Here are some points:
c(83, -29, 8, -1, -125, 45, -22, 17, 34, 16, -20, 56, 5, 77, -111, 45, 25, 14, 24,
  8, -77, 27, -44)
c(76, 27, 8, 72, 1, -29, 62, -12, 23, -44, 46, 31, 78, 26, -93, 26, 74, 6, 38, 58, -49, -6, 25)
c(6, 7, 8, 64, -3, -69, 55, -17, 7, 20, 32, 30, 10, -22, -36, 9, -17, 60, 7, -8, -44, 62, -26)
c(-16, 14, 0, -32, 4, -23, 28, -14, -11, 24, 8, 41, -21, -31, -9, 46, 3, 45, 52, -28, -6, 31, -7)
c(-26, 11, 26, -54, -13, -3, -29, -14, 28, 6, -7, 21, -46, -27, 5, 61, -14, 6, 59, -8, 24, 16, 50)
c(-38, 26, 21, -45, -44, -2, -31, -32, 15, 1, -2, -15, -51, -28, 10, 41, -47, -2, 24, -12, 21, 23, 40)
c(-56, 26, 29, -92, -14, 19, 59, -103, -14, 9, -17, -32, -63, -26, 31, 2, -49, 67, 22,
  -33, 1, -37, 5)
c(-99, 1, 25, -78, -9, 28, -39, -13, 0, -16, -2, -44, -33, 28, 43, 8, -18, -20, 103, 15, -8, -9, 39)
c(-69, 4, 33, -100, 28, 48, -70, 25, 17, -31, -39, -25, -32, 0, 73, -8, -15, -48, 127,
  23, -34, -44, 36)
c(-79, 2, -20, -54, 45, 37, -61, 54, -59, -34, -66, -9, -94, 9, 96, 13, -49, 1, 36, 43, -20, -66, 43)
c(-104, -28, 32, -47, -4, 17, -36, 8, -40, 42, -10, -44, -48, -11, 6, -65, -90, -18, 68,
  -4, 46, -77, -9)
c(-24, -30, 35, -70, 59, 45, -19, 16, -9, 14, -51, 0, -21, -13, 44, -59, -53, -53, 127, 31, 13, -78, 17)
c(-16, -31, 0, -98, 93, 50, -11, 50, -6, 45, -73, 46, -64, -37, 71, -58, -78, -65, 127, -16, 37, -75, -8)
c(-7, -3, 43, -87, 102, 18, 64, 18, -54, 61, -104, 68, -15, -93, 45, -127, -86, 11, 51,
  12, 40, -39, -18)
c(-24, -7, 19, 5, 4, -30, -7, 22, 4, -13, 5, 12, -7, 3, -3, 20, -14, 21, 9, -15, -14, 6, -20)
c(-52, -14, 65, -109, 47, -30, -4, 0, 15, 3, 16, 35, 45, -59, -28, 24, 7, 13, -15,
  -60, -29, 33, -12)
c(-78, -8, 12, -28, 41, -28, -29, 17, 30, -31, 49, 33, 3, -17, 61, 42, -35, 33, -1, -33, -21, 1, -16)
c(-29, -7, -13, -28, 19, -33, -9, -21, 36, -23, 51, -25, 9, 14, 17, 6, 50, -13, -35, -38, -23, 22, -14)
c(31, -29, -38, -8, 10, -44, -15, -61, 63, -23, 119, -44, 58, 11, -25, -34, 73, -80, -73, -25, -44, 6, -37)
c(36, 1, -32, -31, 8, 3, -4, -23, 65, 47, 127, -53, 29, 19, -56, -3, 69, -86, -86, -52, -35, -14, -39)
c(15, 13, -44, 6, 7, -13, 0, -68, 65, -21, 127, -79, 23, 23, -21, -24, 87, -97, -84, -16, -13, -16, -69)
c(58, -23, -10, 5, 10, -41, -60, -49, 42, 25, 127, -74, 4, -84, -21, -3, 55, -87, -49, 23, -35, -34, -9)
c(27, 34, -35, -5, 39, -44, -35, -35, 76, 15, 85, -18, 16, 21, -15, -13, 72, -94, -46, -13, -8, -34, -31)
c(44, 69, -48, 61, 85, -57, -43, 31, -6, -48, 40, -13, 1, 77, 0, -18, 99, -63, -50, 11, 2, -16, -9)
c(25, 25, -79, 3, 48, -35, 10, 24, 14, 108, 23, -4, 43, 46, 41, 24, 28, 3, -7, -10, -50, -10, -15)
c(127, -45, -32, -36, -21, 47, -24, 64, 3, 55, -86, -1, -40, 94, 15, 8, -33, -85, 27, -60, 52, -89, -75)
c(40, -1, 4, 28, 66, 5, -24, -17, 50, 15, -18, -6, 13, -7, 14, -20, -5, -17, -11, -11, 67, -58, -30)
c(45, -8, 3, 31, 66, -3, -20, -21, 53, 21, 1, -19, 12, 4, 0, -14, 3, -26, -25, -23, 61, -61, -30)
c(-33, 23, -11, 46, -31, -85, -31, -71, -52, -5, 5, 26, -25, -53, -41, 40, -48, 44, -6, 18, 20, 83, -31)
c(-48, 2, -7, 24, 2, -83, -2, -85, -99, -37, 14, 12, -14, -79, -51, 42, -33, 53, 7, -23, 92, 69, -46)
24 more points follow, each with its number after it:
c(-49, 26, 13, 22, 22, 1, 22, 12, -47, -30, 33, 35, -67, 2, -42, -10, -79, 16, 44, -15, 32, 0, -54) 0
c(-15, 2, -18, 4, -14, 3, 20, -30, -28, -42, 0, -16, -58, -4, 3, -7, -30, 13, -15, -20, 3, 15, -32) 1
c(-19, -22, -20, -56, -37, 45, 51, -39, -41, -29, -14, 15, -61, -71, 18, -10, -26, -3, 13, -21, 10, 24, -43) 2
c(-21, -20, 57, -31, -29, -10, 83, -6, -46, -5, 2, 1, -14, -31, 9, 0, 24, -30, -71, -43, 6, 49, -34) 3
c(-43, -8, -32, -8, -65, -15, 31, 18, -28, -21, 72, 54, -29, -39, 1, 21, -26, -32, -24, -44, 24, 42, -17) 4
c(-45, 5, -39, 9, -84, -5, 26, 21, -20, -23, 78, 37, -16, -18, -8, 26, -6, -26, -28, -37, 27, 46, 2) 5
c(-56, 13, -29, 9, -58, -26, -14, 42, -4, -40, 47, 20, -16, -15, -6, 5, -3, -12, 2, -19, 18, 34, 25) 6
c(-53, 20, -2, 9, -46, -31, -39, 54, -6, -60, -10, -4, 0, 4, 5, -5, -47, 24, 10, -24, 16, 9, 26) 7
c(18, 27, 31, 14, -42, -11, 30, 35, -65, 43, -41, -83, -20, -27, -28, -15, -85, 32, 43, 19, 4, 52, 43) 8
c(-5, 6, 19, 21, -1, 12, 41, -17, 0, 2, -55, -26, -1, -46, 21, -12, -39, 42, 54, 42, 41, -5, 19) 9
c(24, 3, 19, 22, -12, 33, 84, -75, -55, -27, -15, -25, 26, -83, 42, -37, -11, 39, 61, 50, 36, 4, -12) 10
c(127, -51, 84, 28, 4, 127, 19, -24, -35, -35, -68, -27, -23, -127, -31, 20, -56, 57, -12,
  59, 10, 19, 61) 11
c(-20, -8, 13, -10, -8, -3, -13, -5, 26, -21, -9, 5, -38, -41, 33, 19, -12, 5, -7, -29, 13, 23, -20) 12
c(72, -123, 60, -6, 4, -38, -85, 32, 38, 127, 49, 10, -127, 73, 24, 63, -99, -72, -36,
  -70, 104, -18, -26) 13
c(-41, -11, -28, 3, -11, 5, 6, 19, 11, -1, 52, 24, 52, -7, -1, 8, 29, 6, -41, -22, 13, 52, -11) 14
c(-50, 3, -56, -2, 12, 8, 11, 26, -104, -11, 27, 6, -26, 40, 39, 3, 32, 19, -81,
  14, -23, 40, -22) 15
c(32, -38, 15, 13, -31, 14, 40, -4, -69, -4, 63, -1, 53, 13, -11, -68, 11, 10, -56, -23, -3, 24, -57) 16
c(86, -85, 3, -12, -50, 21, 22, 21, -54, 27, 10, -18, -22, 57, -18, -14, -34, -31, 23, -28, 12, 9, -80) 17
c(-37, 4, 8, 31, -7, 0, -20, 24, -38, -28, -35, -6, -20, -9, 19, -12, -55, 23, 32, -5, 16, 4, -9) 18
c(-94, 29, 5, 65, -37, -9, -40, 5, 15, 9, -64, -20, -53, 15, 15, 35, -1, 22, 34, -12, 19, 5, 62) 19
c(-49, 22, 0, 44, 25, -8, -51, 29, -32, -58, -16, -24, -33, -24, 48, -21, -11, 23, -34, -33, 18, -3, 32) 20
c(-26, -21, 40, 30, -9, 19, -31, 62, 10, -17, -3, 24, -9, -72, 31, 23, -78, 8, -27, -28, -20, -13, -41) 21
c(-6, -19, 33, 25, -7, 27, -34, 26, 0, -33, 56, 55, 56, -8, 16, 0, -57, -30, -51, -12, 0, 9, -2) 22
c(71, -20, 12, -14, -38, 48, 43, -47, -18, -2, 54, 2, 80, -15, -48, -43, -14, -45, -58, 26, 19, 19, -15) 23
Which of these numbered points is nearest to each point below, ignoring the 2 directions in which the first points spread most? Its number follows each.
c(59, 89, 127, -108, 12, -87, 127, -127, -75, 21, -63, -127, 127, -127, 6, -1, 127, -103, -109,
  -101, -9, 26, -101) > 3
c(-45, -13, -27, -31, 0, 64, 7, 25, -16, 36, 33, 19, 34, -14, 36, -23, -9, -14, -43, -7, 16, 20, 60) > 14
c(-122, -26, 2, 19, 4, -28, -52, 62, -55, -3, 15, -61, -35, 80, 43, -31, -50, 30, -9,
  -26, 3, -7, 0) > 7
c(-36, 22, -24, -22, -15, 29, 35, -127, -16, -38, 127, 3, 42, -116, -68, 16, 53, -42, -81,
  -14, -16, -5, -71) > 2
c(-34, 26, 22, 108, -110, -33, 26, -24, 18, 36, -35, 8, -98, 33, -78, 33, 74, 22, 62,
  -14, -41, 20, 54) > 19
c(23, 8, -3, 59, -9, -37, 30, -11, 46, 52, 47, 3, -21, 27, -10, -12, 63, 17, 8, 41, 22, 22, 28) > 9
c(-63, 14, 47, -17, -60, 4, -12, -23, 23, 36, 44, 2, -45, -20, 11, -11, 14, -8, 34, 67, 28, 15, 76) > 6
c(-28, 21, 63, -53, 74, 15, -23, 0, 23, 23, -62, 20, -6, -122, -4, 34, 31, 49, -6,
  -23, 100, 12, 37) > 12
c(-76, 14, -5, 48, -88, -5, -14, -3, 10, 27, -35, 0, -61, 80, -47, 73, 56, -15, 36, -43, -32, 36, 33) > 19
c(29, -50, 25, -85, 56, 9, -15, -72, -23, -18, -24, -94, -68, -2, 56, -23, -41, -34, 86, 53, 4, -69, -40) > 1
c(-26, 0, -33, -19, -4, 19, 38, -111, 8, -31, 127, 3, 55, -75, -38, 15, 46, -35, -74,
  -9, -10, 15, -74) > 2
c(108, 5, -69, -63, -57, 22, 24, 65, -93, -25, -90, -1, 15, 119, 45, 1, -98, -52, -14, 28, 23, -86, 0) > 17
c(-21, 2, 0, 33, -28, -24, -3, 3, -1, -18, 14, -7, -14, 4, -9, 9, 11, 23, 15, -6, 17, 2, -16) > 18
c(4, -3, -4, -16, -36, -2, 15, 22, 40, -22, -14, -1, -24, -12, -40, 34, 33, 13, -7, -18, -37, 12, -43) > 12
c(0, 7, -37, -65, -25, 68, 30, -13, -15, 32, 46, 23, 41, -22, 2, -60, -14, -25, -58, 51, 59, -26, 24) > 23
c(-23, -3, 12, 48, -62, -22, -25, -12, 51, 20, -18, 28, -44, 61, -37, -16, 58, 2, 15, -16, -30, 59, 35) > 19
c(-1, -22, 20, -4, 11, -13, -12, 24, -17, -7, 11, 45, 1, -10, 9, 23, -60, 15, 9, -7, 12, 35, 30) > 22
c(-21, 40, -70, -21, -44, 40, 5, 59, 69, -64, 54, -7, -14, -63, -40, -24, -1, 54, -23, 11, -89, 20, -35) > 6
c(-93, 45, -43, -25, -5, 30, 9, -24, -31, 74, -25, 21, 10, 9, 44, 42, -28, 37, -6, -39, -3, 63, 60) > 14
c(41, -57, 37, 49, 33, -15, 2, -42, -97, -24, 52, -29, 27, -28, -111, 10, -9, 2, -56,
  -22, -48, 40, -70) > 16
c(-117, 45, 58, -24, -49, 32, -56, 18, 72, -10, 34, 21, -34, 31, 54, -26, 55, -23, 12,
  56, 6, 29, 76) > 6
c(64, 13, 4, 51, -36, -1, 43, -6, 7, -3, 13, -12, -1, -13, -66, -32, 15, 28, 27, 30, -24, 7, -6) > 9
c(-19, -15, 22, -22, 9, -1, -31, 19, 15, -33, 13, -18, 13, -23, -63, 32, 15, -35, -21, -20, -27, 13, 12) > 12
c(-26, -2, 37, -39, 21, 10, 55, 20, -26, -29, 18, -2, -60, 3, 12, 65, 18, -15, -57, -11, -52, 12, -38) > 3
c(-35, -34, -9, -10, -20, -10, -24, 13, 0, -13, 34, 51, 36, -29, -4, 9, 56, -2, -45, -43, 1, 45, -13) > 14
c(127, -76, 7, -27, -14, -24, 70, -93, -40, -13, 6, -26, 72, -84, -72, -79, -17, -45, -23, 38, -37, -32, -10) > 23
c(-28, 44, -19, -1, -40, 16, 13, -91, -19, -37, 116, 6, 19, -99, -54, 5, 22, -44, -38, 12, 2, -20, -43) > 2
c(-40, -21, -8, -8, -13, -9, -8, 13, 9, -14, -2, -13, -16, 5, 0, 30, 5, -10, -40, -23, -5, 1, -5) > 12
c(-9, 44, -54, -16, -16, 96, -5, 4, 17, 125, -123, 17, -89, 75, -21, 35, 101, -87, 108,
  -69, -50, 15, -4) > 19
c(108, -43, 17, 9, 10, 7, 85, -52, -38, -21, -35, 30, 29, -52, 18, -37, 25, 47, 72, 75, 22, 15, 30) > 10
c(-11, -27, 45, 58, -80, -4, -6, 28, 61, 104, 5, -9, -80, 82, -39, 51, 19, -67, 19, -46, -29, 27, -3) > 19
c(21, 4, 27, 0, 13, 5, 3, -8, 37, -4, -25, -28, -5, 6, -10, 2, 3, 11, 23, 27, 24, -10, 25) > 9
c(-36, 34, -25, 13, -23, 54, -68, 37, 13, -103, 23, 34, 18, 43, 62, 31, 52, -45, -51,
  -11, -16, 2, 46) > 6
c(35, -41, 54, 9, -55, -70, 32, 127, 127, 80, 16, -66, -19, -14, 95, -1, -44, -86, 23,
  2, 14, 25, -114) > 21
c(32, -25, 16, 67, -21, 5, 53, -24, -1, -16, 10, 11, -28, -36, 11, -28, 0, 7, 17, 50, -5, -21, 22) > 9
c(96, -24, 41, 20, -21, 27, 77, -53, -46, -19, -2, 2, 28, -69, -17, -10, 23, 26, 59, 67, 15, -1, 28) > 10
c(64, 19, -13, 47, -7, 10, 9, -9, 7, 16, -3, -15, -12, 0, 0, -19, 28, 15, 32, 27, -5, -20, 35) > 9
c(76, -88, 68, 45, -26, -65, -32, 36, 21, 89, 51, -29, -89, 73, -42, 33, -26, -59, 2, -14, 39, -33, -23) > 13
c(-42, 127, 25, 15, 8, 21, -29, -11, -96, 15, -3, 89, -14, 67, 66, -110, -91, 80, -35,
  -26, 32, 35, 70) > 20
